0: [35, 49, 52, 39, 71, 38, 47, 47, 58, 45, 46, 55, 53, 34, 50, 60]
1: [64, 40, 35, 49, 43, 42, 50, 57, 65, 44, 48, 46, 47, 52, 30, 53]
2: [43, 60, 59, 44, 49, 53, 53, 66, 40, 47, 55, 57, 59, 53, 59, 41]
3: [55, 49, 33, 62, 57, 23, 25, 44, 72, 27, 36, 63, 44, 51, 38, 45]
4: [51, 42, 42, 55, 61, 23, 37, 43, 68, 45, 50, 57, 48, 56, 46, 48]
5: [57, 47, 71, 54, 42, 35, 42, 41, 65, 59, 45, 51, 51, 44, 37, 51]
6: [57, 54, 47, 64, 30, 54, 60, 66, 40, 39, 47, 44, 53, 62, 34, 56]
7: [56, 54, 56, 55, 31, 55, 59, 65, 36, 60, 47, 51, 52, 45, 38, 48]
8: [46, 51, 43, 46, 61, 47, 38, 47, 57, 51, 55, 47, 36, 46, 56, 55]
9: [64, 58, 46, 53, 59, 65, 49, 30, 43, 51, 67, 42, 49, 50, 75, 45]
10: [53, 53, 55, 59, 41, 39, 41, 39, 57, 53, 30, 52, 54, 47, 25, 52]
11: [51, 49, 51, 56, 57, 54, 45, 35, 61, 52, 48, 48, 36, 46, 41, 53]
12: [62, 50, 57, 58, 44, 47, 38, 45, 55, 50, 35, 53, 48, 42, 32, 51]
13: [46, 45, 48, 48, 50, 51, 57, 75, 43, 41, 53, 55, 59, 47, 39, 48]
14: [60, 45, 31, 53, 41, 67, 25, 46, 46, 65, 51, 51, 40, 63, 63, 50]
15: [52, 50, 52, 58, 54, 37, 34, 52, 61, 40, 41, 63, 53, 31, 28, 45]
16: [58, 49, 50, 65, 25, 72, 39, 55, 43, 56, 40, 53, 52, 41, 35, 52]
17: [45, 48, 45, 50, 32, 55, 60, 59, 48, 36, 38, 52, 61, 56, 50, 55]
18: [42, 53, 62, 51, 35, 56, 73, 60, 41, 42, 45, 45, 62, 45, 43, 57]
19: [53, 41, 67, 55, 42, 41, 36, 46, 61, 50, 36, 47, 51, 39, 33, 61]
20: [57, 57, 57, 45, 47, 61, 72, 63, 30, 63, 60, 47, 47, 56, 55, 51]
21: [43, 59, 34, 34, 54, 64, 61, 47, 38, 55, 64, 44, 49, 64, 72, 55]
22: [37, 52, 53, 39, 47, 68, 55, 40, 37, 77, 69, 44, 41, 44, 71, 54]
23: [51, 55, 46, 42, 66, 62, 79, 72, 31, 51, 57, 43, 57, 54, 72, 54]
24: [48, 50, 69, 44, 42, 56, 54, 57, 44, 71, 56, 51, 60, 49, 58, 45]
25: [57, 50, 33, 61, 44, 52, 25, 48, 57, 44, 29, 54, 36, 49, 18, 60]
26: [47, 47, 37, 49, 82, 31, 42, 58, 59, 39, 51, 62, 38, 55, 46, 46]
27: [35, 47, 37, 35, 53, 66, 60, 46, 39, 46, 61, 44, 48, 61, 83, 57]
28: [31, 55, 48, 47, 61, 38, 53, 45, 50, 54, 62, 45, 49, 37, 52, 39]
29: [42, 47, 55, 47, 72, 53, 40, 31, 53, 56, 60, 42, 42, 45, 68, 40]
30: [61, 50, 33, 55, 62, 20, 19, 37, 67, 39, 45, 48, 30, 45, 41, 47]
31: [49, 53, 54, 47, 57, 42, 50, 54, 57, 40, 46, 48, 54, 46, 48, 57]
32: [53, 48, 42, 50, 56, 67, 60, 58, 41, 39, 58, 51, 55, 48, 52, 44]
33: [37, 58, 45, 53, 61, 51, 50, 39, 42, 52, 56, 47, 39, 40, 57, 35]
34: [57, 44, 65, 61, 44, 41, 40, 47, 59, 61, 42, 46, 57, 52, 35, 57]
35: [39, 44, 66, 42, 43, 62, 69, 56, 45, 58, 63, 47, 62, 45, 55, 53]
36: [53, 37, 38, 58, 48, 48, 48, 56, 59, 24, 37, 48, 56, 52, 29, 61]
37: [63, 54, 41, 54, 43, 55, 63, 45, 29, 42, 46, 48, 49, 52, 51, 39]
38: [57, 43, 31, 60, 71, 23, 23, 40, 73, 52, 56, 55, 40, 58, 38, 39]

[66, 43, 55, 59, 34, 59, 49, 57, 45, 32, 40, 55, 60, 50, 44, 45] -> 17 6 16
[35, 50, 63, 46, 70, 33, 46, 49, 50, 65, 57, 50, 46, 34, 57, 40] -> 28 29 0
[51, 40, 43, 53, 48, 40, 53, 55, 64, 43, 42, 48, 56, 52, 47, 50] -> 31 1 36
[50, 80, 39, 41, 58, 36, 68, 54, 31, 63, 73, 43, 32, 44, 67, 38] -> 33 28 20
[66, 47, 39, 71, 20, 71, 43, 53, 44, 49, 45, 53, 55, 50, 32, 55] -> 16 6 7
[48, 47, 43, 44, 30, 63, 45, 49, 50, 71, 53, 50, 47, 57, 54, 52] -> 14 24 7
[50, 51, 56, 50, 36, 63, 62, 50, 38, 57, 60, 47, 61, 53, 52, 52] -> 35 24 20
[59, 34, 39, 49, 40, 59, 37, 40, 50, 53, 58, 44, 54, 66, 62, 61] -> 14 8 9
[52, 56, 45, 49, 50, 53, 69, 53, 39, 35, 47, 53, 55, 38, 53, 52] -> 32 37 18
[49, 56, 58, 49, 31, 67, 73, 54, 33, 64, 66, 43, 61, 58, 64, 52] -> 20 35 24
[69, 52, 45, 53, 38, 54, 56, 70, 43, 43, 46, 40, 53, 65, 32, 60] -> 6 7 1
[47, 56, 74, 40, 59, 27, 74, 68, 48, 44, 58, 52, 67, 54, 64, 38] -> 2 31 35
[39, 45, 54, 53, 56, 50, 49, 40, 47, 47, 56, 46, 48, 43, 61, 43] -> 33 28 29
[44, 55, 71, 44, 59, 41, 61, 70, 59, 48, 47, 49, 60, 39, 51, 46] -> 31 2 13
[46, 39, 53, 54, 62, 35, 35, 45, 70, 47, 40, 54, 49, 53, 45, 52] -> 4 31 11
[56, 50, 39, 47, 50, 51, 53, 42, 50, 51, 48, 43, 46, 54, 56, 60] -> 8 31 11
[50, 44, 59, 55, 38, 58, 52, 51, 53, 61, 38, 52, 50, 52, 36, 59] -> 34 12 7
[57, 60, 35, 61, 65, 22, 28, 39, 75, 46, 41, 59, 32, 48, 33, 38] -> 30 38 3
[48, 51, 44, 47, 78, 40, 49, 36, 50, 37, 54, 49, 41, 40, 52, 34] -> 33 28 29
[41, 44, 58, 45, 46, 65, 41, 46, 57, 58, 48, 55, 46, 43, 45, 52] -> 11 8 12
[47, 44, 43, 39, 62, 52, 52, 34, 48, 41, 65, 43, 50, 44, 68, 38] -> 29 33 9
[58, 44, 61, 58, 46, 36, 44, 43, 61, 59, 32, 51, 50, 46, 25, 53] -> 10 34 12
